Y: 3 groups of rows, each row roughly a mix of its group's hidden directions
Y (105 x 10)
-1.181; 3.526; -5.601; -1.353; -0.077; -1.294; 2.589; 0.471; -0.830; -1.245
-1.456; -4.378; 2.374; 1.629; 1.671; -2.727; 3.826; 0.067; -1.436; -1.169
-1.112; -1.084; -3.308; 3.222; -0.198; -4.386; 0.080; -1.027; -3.117; -2.020
5.505; -0.877; 1.090; 0.415; 2.917; -2.010; -1.178; -3.083; 1.250; 0.658
-0.092; -1.522; 5.207; -0.531; 2.479; 3.276; 1.347; -1.282; 2.621; -0.975
1.144; -4.569; 3.598; 1.302; 1.202; 2.588; -3.429; 0.332; 0.967; 0.320
-0.096; 1.975; 4.572; -0.762; -0.715; 5.065; -0.852; 1.737; 1.267; -0.983
-3.358; 0.959; -2.277; 2.702; -1.494; -2.055; -1.851; 1.791; -3.268; -3.068
-2.980; 1.626; 3.348; -0.346; 1.308; 3.283; -1.993; 1.494; 0.505; -4.009
-6.118; 0.039; -0.987; -0.361; -0.406; 2.491; -0.406; 0.799; -0.734; -3.410
-1.690; 3.241; 3.663; -0.502; 2.801; -0.979; 3.808; 2.367; -0.710; -1.199
-2.575; -3.626; 2.534; 2.486; -0.310; 1.258; 4.508; 1.672; 0.809; -0.183
5.707; -1.785; 1.433; 0.458; 2.261; -1.810; -1.878; -2.060; 1.765; 0.758
-2.704; 2.728; -0.537; 0.517; 0.895; -5.675; 2.897; -0.065; -0.753; 0.767
3.005; 2.741; -1.144; -3.732; -2.619; 3.422; 0.218; -2.090; -1.520; -0.889
-0.323; -2.465; -0.839; 1.195; -2.521; -3.028; -4.525; -3.530; -0.172; 1.032
2.247; -4.497; 2.074; 1.015; 3.444; -3.388; -0.821; -1.046; -0.866; -1.186
-4.636; 0.393; -3.420; 2.893; -1.348; 2.090; 0.635; 2.398; -1.844; 0.648
-0.911; 2.155; 2.826; -1.203; 1.202; 0.051; -3.891; 1.087; -0.532; -4.991
0.262; 0.619; 1.668; 1.212; -2.828; 0.814; 5.697; 0.783; 1.525; 3.018
2.405; -3.185; 1.998; 2.506; 1.325; -0.442; 4.628; -0.871; 2.199; 1.644
-2.055; 0.473; -3.149; 2.525; -0.206; -3.125; -2.233; 0.855; -3.681; -2.839
-2.780; -2.652; -0.676; 3.083; 2.464; -3.872; 0.100; 2.688; 1.176; 1.861
-0.606; 2.391; -0.179; 0.227; -3.395; 0.843; 5.310; 1.073; 0.622; 3.120
5.994; 0.426; 0.039; -0.305; 1.614; -1.569; -2.350; -2.460; 1.889; 1.208
-1.943; 1.205; -5.615; 0.977; -1.642; -0.324; -0.932; 2.480; -2.352; 2.193
-0.046; 0.264; 0.823; -1.129; 3.040; -3.215; -1.048; -4.179; -2.058; -3.670
-5.256; -0.574; -0.940; 3.722; -0.746; 2.624; 1.066; 1.701; -1.591; -1.087
-1.512; 1.957; -0.669; -2.000; 0.710; 0.102; -5.725; -0.933; -2.068; -2.978
2.258; 1.201; 1.229; -3.040; 2.356; -2.568; -4.919; 1.438; -0.503; -1.386
0.544; 2.828; -1.676; -2.490; 1.452; -3.186; -1.434; -3.324; -2.114; -3.276
-1.635; 3.565; -1.623; -0.923; -4.356; 2.201; 2.345; 2.240; 0.814; 1.999
0.390; 3.510; -4.727; -1.813; 0.937; 1.114; 3.739; 1.412; -0.734; -1.067
1.058; -5.702; 1.426; 0.741; 1.463; 3.159; -2.801; -0.267; 1.109; 0.624
0.699; 2.051; -0.942; -1.316; 3.232; 3.345; 4.279; 3.121; -0.045; -0.931
5.641; 1.541; 1.404; -0.166; -1.429; -1.148; 0.516; -0.981; 2.118; 3.550
1.589; 1.392; 3.152; -3.835; 0.668; 3.910; -0.426; 0.226; 3.263; 1.467
-1.519; 2.403; 5.164; -0.279; 2.806; -0.860; 2.175; 2.810; -0.650; -1.175
-1.477; 3.656; -1.416; -1.166; 2.173; -0.265; 5.591; 0.780; -0.246; -1.496
-0.602; 2.373; -6.770; -0.191; -1.516; -1.564; 0.763; -0.574; -0.284; -0.520
1.047; -0.730; -6.093; 0.096; -3.037; 0.443; -1.904; -2.395; 0.491; 0.305
-1.857; 3.521; -4.034; 1.295; -0.977; -4.493; 1.501; -0.769; -0.142; -0.260
0.901; 3.445; 4.362; -0.967; -3.490; -1.847; -1.324; -2.480; -1.259; -0.380
-0.097; 4.697; -4.085; -2.015; -2.138; -1.450; 2.340; -0.854; -1.305; -0.685
1.340; 5.337; -2.129; -1.719; -1.738; 2.449; -2.450; -1.396; 1.472; 0.982
1.307; -0.299; -6.585; -0.842; -2.331; 0.744; -1.656; -1.785; -0.189; 0.211
-1.572; -2.809; 1.833; 2.531; -1.381; 2.921; 3.247; 2.525; 2.036; 2.499
2.589; 2.280; -3.071; -2.810; -0.360; -3.560; -3.741; 0.681; -1.151; -0.239
-5.000; 0.457; -0.737; 2.274; -0.908; 3.998; -0.299; 2.721; -1.472; -0.688
-1.868; 0.643; -3.812; 0.912; -2.532; -4.772; -0.500; -2.944; -0.099; 0.707
-4.855; -2.082; 0.247; 3.724; -0.835; 3.062; 1.946; 0.961; -1.045; -0.400
-1.943; -2.329; 5.725; 1.887; 1.206; -1.998; -2.372; 1.030; 0.434; 0.087
-2.092; -2.096; -1.433; 4.505; -1.302; -2.867; 1.601; -1.220; -2.721; -2.320
1.295; -4.811; -2.231; 1.742; -1.112; 0.529; -4.032; -1.141; 1.139; 2.159
-3.172; 0.406; -2.523; 2.655; -0.236; -1.937; -2.404; 2.225; -3.665; -2.501
-1.083; 0.192; -3.977; 0.066; -1.970; -5.199; -0.838; -0.967; -1.846; -2.210
-0.238; 0.643; -0.508; -1.727; 2.769; -3.714; -1.092; -3.696; -2.388; -3.485
0.177; -2.930; 3.281; 2.154; -2.448; -1.807; -3.929; -2.532; 0.919; 1.380
0.013; 0.974; -7.248; -0.962; -1.499; -0.079; -0.111; -0.920; -0.363; -0.461
1.258; 5.537; -1.524; -2.654; -2.064; 1.092; 1.480; -1.300; -1.511; -2.156
-5.637; -0.779; 0.864; 0.335; -2.117; 2.544; 0.268; 3.343; -1.374; -0.737
2.334; -1.534; -3.327; 1.095; -1.185; -3.238; 3.118; -1.857; -0.201; 3.564
-1.806; 1.528; -0.499; -2.086; 1.072; -0.571; -5.079; -1.571; -2.015; -3.724
0.472; 3.313; -2.467; -2.570; 1.337; -2.827; -0.980; -3.354; -1.781; -2.970
2.302; -2.094; 0.576; 1.687; -1.102; -0.706; 5.105; 1.282; 2.099; 3.344
-5.179; 0.772; -0.021; -0.521; 0.146; 3.031; -1.413; -0.527; -0.563; -4.288
2.326; -3.489; 2.950; -1.379; 0.959; 4.993; -1.864; -0.593; 0.057; -0.055
4.269; -0.188; -0.672; 0.935; -0.349; -2.008; 4.218; 0.086; 1.252; 3.842
6.082; -0.666; 2.330; 0.637; 1.076; -1.708; -0.172; -1.924; 1.604; 2.054
-2.036; 3.079; 3.766; 0.895; 0.188; -5.074; 1.392; -0.984; -0.747; 0.136
4.347; -1.031; 3.693; -2.322; 1.749; -2.069; 0.197; -2.671; 2.073; -0.272
1.825; -3.118; -4.474; 0.142; -2.464; 1.461; -2.934; -2.545; 0.561; 1.086
2.138; 4.592; -2.441; -3.090; -2.697; 1.245; 1.017; -1.829; -1.632; -0.919
3.288; 1.890; 2.058; -3.608; 1.481; 2.073; 0.908; -2.102; 3.721; 0.810
-2.431; -1.329; -1.163; 3.009; -3.642; 3.336; 3.310; 0.344; -0.678; 1.965
-0.001; 1.062; -0.444; -1.896; 2.103; -4.189; -0.557; -3.934; -2.300; -3.148
0.749; 1.726; -4.592; -0.745; -0.870; -3.791; -3.128; 0.953; -2.544; -0.630
0.770; 2.066; -0.185; -1.822; 2.550; 3.185; 4.519; 3.512; -0.183; -0.472
-2.432; 4.628; -2.185; -1.421; -3.682; 2.686; 1.210; 0.871; 0.496; 0.711
1.240; -3.901; 1.335; 0.891; 4.217; -3.127; -1.482; -1.176; -1.859; -1.986
-6.389; -1.251; -0.189; 0.262; -1.128; 1.060; 1.573; 2.177; -1.829; -1.559
-1.498; -0.994; 5.284; 2.089; 0.865; 3.705; 1.396; -0.153; 0.749; -2.313
-6.168; 1.407; -1.763; -0.964; -1.159; 1.799; -0.108; 0.948; -1.695; -2.335
1.352; -4.272; 3.627; 1.752; -0.842; 0.984; -3.977; -0.585; 1.131; 1.568
1.253; -2.200; 0.367; -0.028; 4.407; -2.312; -3.200; -2.596; -1.477; -2.721
1.845; 1.932; -4.791; -2.830; -0.795; -3.210; -2.403; 0.412; -0.727; 1.536
-1.764; 3.079; -5.161; 0.435; -1.360; -3.780; 1.403; -0.300; -0.330; -0.387
-2.256; -3.910; 1.818; 2.341; 0.787; 0.459; 5.092; -0.072; 1.262; -0.593
-0.963; 2.888; -2.732; -1.008; -0.048; -2.299; -4.001; 1.017; -2.096; -3.661
0.217; 0.248; -4.398; 1.590; -0.363; -4.304; -2.137; 0.758; -3.463; -0.314
-3.183; 2.177; 2.584; -0.756; 1.321; 1.221; -2.605; 1.342; 0.218; -4.887
2.285; -1.807; -0.239; 1.814; -1.422; 0.646; 4.288; 2.006; 2.796; 3.657
-3.871; -1.397; -1.276; 2.488; -3.088; 3.652; 1.857; 1.667; -0.969; 1.753
1.031; -0.034; 5.424; -1.953; 1.673; 0.519; -1.671; -1.181; 1.546; -3.731
-5.996; 1.829; -2.087; -1.084; -0.639; 1.472; -0.240; 0.433; -2.097; -2.416
-0.360; 1.268; 3.511; -2.338; -0.242; 5.340; -0.465; 1.632; 2.453; 0.933
-1.676; 4.870; 0.258; -0.157; 1.129; -3.305; 3.875; 1.716; -0.908; -0.521
-6.081; 0.347; -1.448; -0.397; -0.848; 2.013; 0.481; 1.111; -1.161; -3.307
1.095; 0.875; -4.896; -3.717; 0.086; -3.344; -1.212; -0.445; 0.740; 2.172
-3.520; 0.755; 0.444; 1.038; -1.477; 4.888; -0.618; 3.845; -0.456; 1.480
1.205; -3.934; 3.443; -0.361; 2.104; 4.590; -1.281; 1.174; 0.629; -0.205
-0.460; -1.258; -3.350; 2.772; -0.386; -5.118; 0.230; -1.074; -2.793; -1.348
-0.958; -0.377; -1.112; 2.277; -2.386; 3.163; 5.061; -1.172; 1.218; 2.494
-0.762; 5.021; 0.934; -0.918; -2.051; -4.155; 1.663; -1.926; -1.550; -0.116
-1.044; 3.347; -5.921; -1.053; -0.812; -1.534; 1.858; -0.853; -0.714; -1.308

one row of each group, then the others: which group is each in?
-5.759; 0.200; 0.060; -0.414; -0.003; 2.634; -1.406; -0.060; -1.099; -3.791
V
-1.435; 2.879; -5.946; -0.629; -0.396; -1.976; 2.477; -0.760; -0.453; -0.888
F
2.761; -2.049; -2.299; -0.502; -0.133; -5.299; 0.342; -3.431; -0.583; -0.428
R

-3.995; -1.245; 1.482; 0.599; -1.926; 3.775; -2.493; 3.635; -0.016; -0.644
V
-4.644; -0.954; -1.180; 3.419; -1.553; 3.212; 2.077; 1.823; -1.170; 0.764
R
0.759; 2.176; 0.315; -1.891; 3.153; 2.830; 4.845; 2.663; -0.258; -0.550
F
1.280; -4.433; -1.142; 0.256; 1.342; 5.182; -1.486; 1.461; 1.464; -0.264
F
2.275; -0.514; 3.068; -0.251; 2.552; -3.654; 0.217; -4.169; -1.384; -1.934
V
-0.498; 2.616; -3.405; -2.330; 1.350; -0.715; -4.510; -1.690; -1.463; -2.467
V
-1.738; -0.029; -6.230; 1.507; 2.114; -2.145; 1.969; 0.698; 0.563; 0.152
F
-1.071; -0.924; 5.069; 1.096; -0.167; 4.466; 2.147; -0.429; 1.742; -1.082
R
-1.190; 0.976; 4.879; -1.469; 1.104; 1.322; -3.060; 1.458; 0.550; -3.845
R
2.460; 5.737; -2.613; -1.812; -1.527; 0.577; -0.884; -1.163; 0.182; 1.990
V
1.455; -1.470; -5.420; 0.553; -3.364; 0.217; -2.517; -2.251; 0.676; 0.828
F
